(in the rows, 128 means zero)
These are runs of 6 systems, one row a step. Runs of the same system follow the same rule from any start.
path 1, Sut:
[[108 160 122 112 163 178  86 118 113 135 117 139 183  87  92 161 104 112]
 [ 85 102 156  89 100 154 171 141 168 106 142 199 120 134 124 117 110 102]
 [157 101 114 143 127 104 118 132 144  98 203 130 128 100 152  81 178 137]
 [142 159  71 119 163 131  47 107 131 140 129 142 153 127 140 160 127 117]
 [100 131 112  80  92 174 158 137 162 131 102 145 123 154  83 149 137  70]
 [130  72 152 160 128 153 146 132 179 155 180 121 127 141 124  84 171 142]
 [159 115  78 159 135  92  77  76 148 147 146 119 145 133 169 119  86 118]
 [141 121 114  70  83 120 127 127  97 150  90 119 162 153 105 160 145  71]
 [120 102 170 140 122 148 151 154 154 169 122 141  90 195 134 132 185 140]
 [155 139  86 204 138  96 132 103 156 134 132  68 100 143 140 103 105 135]]
path 2, zaz:
[[129 117 162 123 128 143 121  74 182 167 160 155 173 127 119 108 105  80]
 [152  68  91 138 137 111 145 112 118 148 177 158 185 107 167 154 122 115]
 [152  96  61 118 120 117  92 157 128 160 122 130 134 190 155 142 165 136]
 [142 143 155 104 132 143  96 102 156 201  96 113 123 163 104 148 185 129]
 [138 105 156 181 146 150 146  73 123 182 129  80 149 106 120 163 120 116]
 [152  93  83 159 110  99 131 126  91 139 116  74 178 141 135 118  78 109]
 [145 141 126  81 115  83 121 158  90 171  72 138 161 173 126 127 113 156]
 [136 151 168 129 142 104 154 108 103 168  81 132  77 136 150 191 147 163]
 [139 152 125 180 132 125 140 116  80 104 106  46  94 107 116 159 146 118]
 [109 160 134 138 118 136 144 170 102 110  87  79 155 140  75  92  83 125]]
path 3, Sut, 10 rows:
[[132 131 120 146 174 174 114 163 128 175 132 132 150 157 116 174 194 145]
 [102 117  73 153 114 150 145 119 195 128 107 124  87 160 123 117  69 129]
 [150  84 144 108  91 121 121 105 121 144 143  68 173  92  95  78 138 116]
 [131 109 178 126 140 111  88  90 118 174 129 176 132 161 185 158 121 122]
 [149 155  96 142  94  85 169 145 116  89 120 115  93 170 139 143 143  69]
 [145 136 119 151 163 146 131 180 114 171 117  88 160 150  95 126 173 177]
 [104 123 110 136 130 133 138  92 171 155  77 131  82 133 131 137  57 168]
 [130  90 168 118  76 119 145 104  82 101 130  70 132  87 109 104 124  96]
 [129 137 199 146 161 106  90 141  90 149 140 168 148 162 176 128 128 142]
 [149 190  84 130 125  71 178 140 127  92 105 144  91 140 136 146 116 116]]
path 4, kedu (10 x 18):
[[134  82 118 119 125 152  87 135 113 105 181 137 127 115 152 150 204 107]
 [124 137  84 165 130 135 108 155 179 138 127 132 132 214 132 100 103  96]
 [142 167 118  72 117 120 132  75 171 155 104 132 141  89  82 127 119 117]
 [114  82 149 112 144 175  99 119 109 160 139 156 131 121 149 194 183 139]
 [127  82  92 153  80 125 116 131 136 127 116  94 109 203 147 113 114  80]
 [170 180 124 111 138 105 117 108 142 176 107  91 182 124  76 101 129 119]
 [103 132 182 119 152 161 139 104 106 169  94 160 116 125 135 206 134 133]
 [131  57 108 142  73 126 158 126  94 112 128  78 113 138 140 144 142  92]
 [158 147 125 156 151 107 120 160 119 168 116  83 184 157 103  82 113 158]
 [108 171 193 114 137 118 147  91 114 141  74 142  94 115 125 157  88 144]]
path 5, kedu (10 x 18):
[[117 146 118  90 127 138 152 180  67 133  74 143 139 147 117 191 141 136]
 [118 116 119 141 104 150 161 150 128 121  92  60  69 140  96 128 166 157]
 [135 127 152 200 160 138 116  93 144 147 146  68 131 100 117  96 106 158]
 [110 117 190 135 134 116 129  99 101 123 140 158 167 105 154 120  56 106]
 [146 116 147  85  96  77 172 170  73 102 137 163 150 130 149 127 148 114]
 [147 172  82 147 153 100 150 190 109 117 105 122  99 154 131 144 159 178]
 [ 95 168 110 155 146 164 121 119 146  87 103  91  76  82  93 125  98 157]
 [100  91 183 140 132 171 124 115 144 105 183 135 141  75 119  86 127 127]
 [142  95 146 142 122  81 142 131 146 131 175 188 146 158 187  93 106 124]
 [161 173  67  84 123  64 115 141 111 103 117 163 133 125 149 136 120 132]]
path 6, tur (10 x 18):
[[133 110 172 171 114 105 125  86 148 159 133 115 144 170 148  90  76  88]
 [168 142 112 106 118  98 164 105 107 161 119 104 197  95  94 144 124  94]
 [124 108 102 115 147 134 119 155  68 156  95 150 146 145 157 204 134 157]
 [128  99 140 140  96 104 109 125 102 125  90  72  60 154 153 117 138 169]
 [119 162 208 151 149 147 123 110 118 137 116  88 134  96  89  97 119 141]
 [107 154 145 142 136 120 178 112 111 118 106 164 147 125 134 162  48  88]
 [151 103 110  88  89  75 178 162  69  94 130 135 143 107 140 128 134 133]
 [144 167 135 139 172 104 103 181  98 133 121 137 119 141 143 123 161 204]
 [109 191 127 156 134 132 120 107 149  88  97 107  44 127 120 136 115 129]
 [ 90 123 173 128 114 172 169 141 125  73 155 133 130  88  94 113 128  91]]
path 7, Vut:
[[129 164 193 133 124  79 143  82 123 112 116 153  83 116 162 123  87 128]
 [122 131 115 160 136 103 143 149  65  63 141 121 150  88 147 125  70 127]
 [111 151 113 112 149 128 149 213 123 106 130 186 151 150 124 107 116 167]
 [117 141 153  72  95 115 143 142 140  88 118 156  56 116 125 108 168 157]
 [103 140 166 155 149 155  79 105 116  69 159 121  89  71 140 118 131 141]
 [109 156 121 157 144 142 118 144 157  78 173 173 154 141 133  98  92  69]
 [157 122  95  90 107 101 168 152 146  98 175 155 157  96 113  93 166 114]
 [131 104  91 133 150 145 105 131 154 121 165 143  85 106 153 146 191 177]
 [100 129 110 136 116 183  74 123 151 101 131 116  89 160 122 142 158  70]
 [139 144 155 125 131 158 129 107 158 144 163 112 178 104  77 105 158  69]]
path 8, tur (10 x 18):
[[179 103  92 146 121  79 165 145 130 120 179 113 156 105 137  91 156 140]
 [126 180  74 122 176 152  76 158 139 144 105 132 147 138 105 139 135 166]
 [ 93 117 136 100  90 160 107  99 151 110 103 139  49 154 135 156 144  99]
 [129  73 184 160 123 143 150 112 140 129 192 115 143 101 129  90 152 114]
 [144 150  85 157 162 113 127 131 158 162 135 140 195 145 124 103  63 128]
 [139 133  82  46  89 117 108 117 120 128  90 138 124 125 118 167 150 100]
 [124  80 171 145 136 150 101 138  99 145 152 131 105 140 165 159 197 149]
 [133 129 120 208 141 123 126 105 160 145 127  67 115 152 127  88  85 139]
 [113 150 133  77 112 154 137 110 134 140  91 113 171  95  62 127  94  99]
 [117  84 157  95 120 117 146 130  92 149 126 200 140 141 179 180 126 123]]
path 9, Vut, 10 rows:
[[153 106  42 129 127 130 185 134 145 138 132 111 138  97 111 160 147 144]
 [ 98  74 100 106 120 189  91 138 148 165 103 125 109 151 119 150 153 165]
 [124 128 190 119 102 142  76  97 144 163 112  98 115 177 117 104 152  90]
 [171 163 149 166 146  88 135  66 124 155 139  94 164 104 124 134 111  91]
 [145 105  64 152 141 111 176 130 114 149 120 140 171 127 151 177  82 124]
 [118  82 106  95 100 141 146 187 102 156  84 116 132 173 116 142 147 163]
 [123 153 188 116 131 133 103 118 134 167  78  99  81 151 111 118 156 173]
 [117 163 172 151 130 114 112  59 116 119 104 116 110 107 138 139  64 100]
 [127 114 129 147 134 101 162 145  83 112 142 142 200 113 141 120  57 108]
 [144 121 105 114 128  85 175 197 119 138 119 155 134 160 140 107 132 188]]
path 10, zaz:
[[ 84 141 147 161 131 179 139 155 115  98 118 109 158 140  89 117  80  81]
 [130 111 137  90  81  83 193 131 142 113 132 158 142 116 125  81  85 123]
 [137 131 109 102 153  97 114 148 105 109 142 171 113  87 164 134 141 205]
 [ 98 156 122 147 139 158  76 141 134  94 119 138  62 168 150 154 154 112]
 [127 156 174 125 111 156 146 117 156 112 151 109 132 122  76 104 169  62]
 [119 101 113 156 148 143 181 137 159 131 168 140 175  86 109  95  87 152]
 [119  87  63  94 104 111  84 120 142 107 131 164 119 127 168 115  82 146]
 [131 128 171  84 126 128  68 143 107 130 141 168 123 156 152 137 195 117]
 [139 151 157 192 162 145 162 117 170 159 160 128 112 158 128 145 174 108]
 [144 128  55 142 126 146 141  97 161 129 140  83 157  87  88 129 115  96]]
path 11, Nep, 10 rows:
[[105 107 113 134 112 183 102 162 131 138 101  61 127 155  78 106 147 137]
 [125 132 176 153 133 136 119  65 152 186  87  88 115 137 112 127  90 134]
 [146 120 148 139 106  77 137  69  97 104 139 130 124 105 173 149  93  76]
 [137 118 131 119 109  88 150 193  60  93 130 150 145 166 159 131 140 113]
 [118 140 103  99 115 139 155 179 130 139  71 120  81 164 101 145 163 176]
 [106 137 117 137 145 179  91  91 126 133  96  76  89  85 101 168 135 151]
 [ 95 136 175 177 149 143 101 101 109 100 137 125 137 110 145 117  53 107]
 [131 142 187 102 102  72 174 135 111  96 134 168 125 117 145  88 101 128]
 [150 129 120  74 133  97 142 158  94 130 123 172 117 113 149 165 187 176]
 [100 143  63 136 158 181  87 162 143 101 123 145  96 134 128 160 145 153]]
path 12, Nep:
[[143  69  81 158 131 134 156 163 160 151 168 135 135 164 149 119 167 143]
 [150 117  59 118 110 130  89 124 165 157 115  76 153 142  94  86 126 135]
 [136 142 151 130 127 150  98  81 150 180 116 110 167 156 102 143 130  58]
 [143  86 149 182 104 108 179  99 138 142 157 122 121 162 161 137 125  72]
 [169  86  90 128  86  69 148 151  85 129 119  85 149 151 145 109 126 132]
 [128 138 100  88 105 136 107 146 106 163  58 113 134 186 110 165 135 112]
 [101 125 146 158 112 168 134 102 131 127  98  85  65 152 118 171 147  90]
 [129 110 152 196 127 106 140 115  78 114 119  62 117 115 144 120  85 142]
 [125 142 142  90 101  81 146 132  76 118  73 139 139 131 137 130  62 135]
 [107 132 160  74 102 135 135 141  86 101  97 159  79 130 140 181 171 117]]

Which system made each run below?
path 13:
[[161 107 160 143 157 106  94  93 151 180 169 135 157 112 155  93 138 167]
 [156 152  69 119 130  86 110 110 164 122 154 178 151 146 154 121 104  86]]
 => Nep
path 14:
[[162 136 195 127 105  74 132  80 121 156 134 107 151 133 132  89 115  90]
 [163 118 117 122 121  67 170 124 100 147 127 165 137 159 177 177 141 102]]
 => Nep
path 15 (2 x 18):
[[ 89  74  76 104  98 155 127 168 130  80 135 169 108 140 152 132 110 127]
 [134 121 161  80 102 119  87 136 161 117 152 152  93 143 131  76 192 136]]
 => zaz
path 16 (2 x 18):
[[121 138 118  88  89 132 178  80 179 141  91 124  92 115  90 140 109 104]
 [149  77 123 125 148 149 103 112 109 167 161 110 162  87 133 155 186 156]]
 => kedu
path 17 (2 x 18):
[[141  96  98 173 143 161  85 151 129 154 143  77 130 164 131 134 182 144]
 [137 145 137 129 120 140  98  91 175 187 103  94 154 168  90 100 108  98]]
 => zaz
path 18, 2 rows:
[[119 138  90 189 132 152 170 138 118  98 126  64 145 109  92 122  87 106]
 [109  86 178  95 100 135 155 122 105 162  99 117 176 115 101 109  83 134]]
 => Nep
path 19, 2 rows:
[[172 114  64 116 122  79 167 137 150 133 163 152 172 115 135 107 123 130]
 [132  99  83  77 114 160 103 155 142 154 133 143 180 152  99 134 175 101]]
 => Nep
path 20, 2 rows:
[[142 140 164 144 105 128 190 103 131 129 121  79  86 119 101 146 174  92]
 [138  79 112 174 146 111 142 125  70 153 120 100 156 117 161 167  97 162]]
 => Nep
path 21, 2 rows:
[[120 129 137 111 112 145 175 140 165 186  88 144 112 200 107 154 151 110]
 [139 102 151 120  95 123 137  76 117 153  97  49 105  89 100 122 134 146]]
 => Vut
path 22 (2 x 18):
[[103  73 146 183 120 144 135 103 121 129 119 100  62 140 165 151 111 149]
 [152 122 125 151 107  93 104 117  99 102 152  74 178 108 123  68  89  98]]
 => kedu
path 23, 2 rows:
[[126 136 139 119 101 121  80 134  93 100  92  52 108 116 101  83 122 155]
 [118 181 219 126 156 130 120  94 117 156 100 141 128 117 113 141 111 129]]
 => Sut
path 24:
[[103 147 171  87 129 147  56 136 100 151  84 142 150 155 118 127 108 136]
 [125 167 177 122 108 105 199 114 162 113 123 152  74 136 121 125 137 102]]
 => Sut
path 25:
[[116 176 153 176 180 133 135 108 157 155 118 171  98 161 156 166 105 132]
 [135 123  76 147 104 114 203 151 112  85 130  92 144 105 104 125 101  98]]
 => Sut
path 26, 2 rows:
[[134 108 189 141 126 141  77 105 116 172 127  76 164 131 111  84 128 134]
 [139 149 167 140 124  78 153  84 131 157 112 167 123 158 167 149  82  95]]
 => Sut
path 27, 2 rows:
[[135 171 106  80 109 124  98  98 176 143  98 159  97 167 121 143 142  86]
 [134  75 142 135 123 157 135 100 128 130 177 125 117  98 140 168 201 102]]
 => tur
path 28:
[[157 165 115  90 149  90 146 120 122 183  79 152 142 123 128 169 121 174]
 [100  85 156 120 103 132 149 119  73 128  84 132  83 136 160 188 113 139]]
 => Vut
path 29:
[[157 128 168 151 138  84 141 132 123 132 182 169 173 157 167 106 137  82]
 [168 148  59 155 132  82 181 150 121 101 134 102 109 119 134 141 158 137]]
 => Vut
path 30:
[[121 105 125  82 117 138 134  99  91 112 135 170 134  84 146 202 148  92]
 [130  71 124 166 115 140 145 183 116 125 156 102 112 172 144 116 185 140]]
 => zaz
path 31:
[[109 133  79  76  94 167 107 147 151 122  82 111  99 158  84 134 150 114]
 [116 131 181 173 149 176 100  96 131 157 124  75 110 128 106 142 158 120]]
 => Nep
path 32:
[[124 112 112  79  87  94 150 128 133  84 131 139 122  79 121  73  88 149]
 [139 147 152 116 165 115  82 161 112 115 164 165 122 115 154 107 183 185]]
 => kedu
path 33 (2 x 18):
[[112 155 131 158 168 166 154 114 131 153 112 128 182 103  91 159  67 119]
 [119  62 101 106  71 103 169 120 100 114 107 126 124 129 153 142  83 108]]
 => zaz
path 34 (2 x 18):
[[ 83  70 162  98 114 188  87 161 133 136 137 153 148 155 120  98 130 136]
 [147 152 142 127 114  83 112  89 193 117 158 151  90 140 151  70 128 113]]
 => Sut
path 35:
[[134 119  95 116 164 127 131 161 113 169 113 144 187 116 121 132 102 198]
 [101  99 120  67  80 129 129 100 137 107  91 144  61 103 134 135 110 152]]
 => Sut
path 36, 2 rows:
[[ 92 130 127 129 147 161 143 146 102 130  94 116 172  91  89 132  64 163]
 [110 100 169  93 107 106 139 143 147 152 110 182 128 167 147  86  86 163]]
 => Vut
path 37, 2 rows:
[[129 107  62 118  85 140 112 114 128 100 105  78  74 127 123 155 160 107]
 [127 135 127 160 153 174  78 135 155 161 139  84 170 141  84  90 140 128]]
 => kedu
path 38 (2 x 18):
[[115 131 146 133 109 136 107 143 119  68 170 154 116 155 147 122 160  47]
 [154 161 119 155 153 136 161 145 150 104 182 109 149  89  88 105 180 112]]
 => Vut
path 39 (2 x 18):
[[136 103  84 173 134 134 135 182  83 112 150 107 180 158 139 148 134  92]
 [107 110 118 113  89 147 167 161 157 153  79 100 123 182  83  94 103 136]]
 => Nep
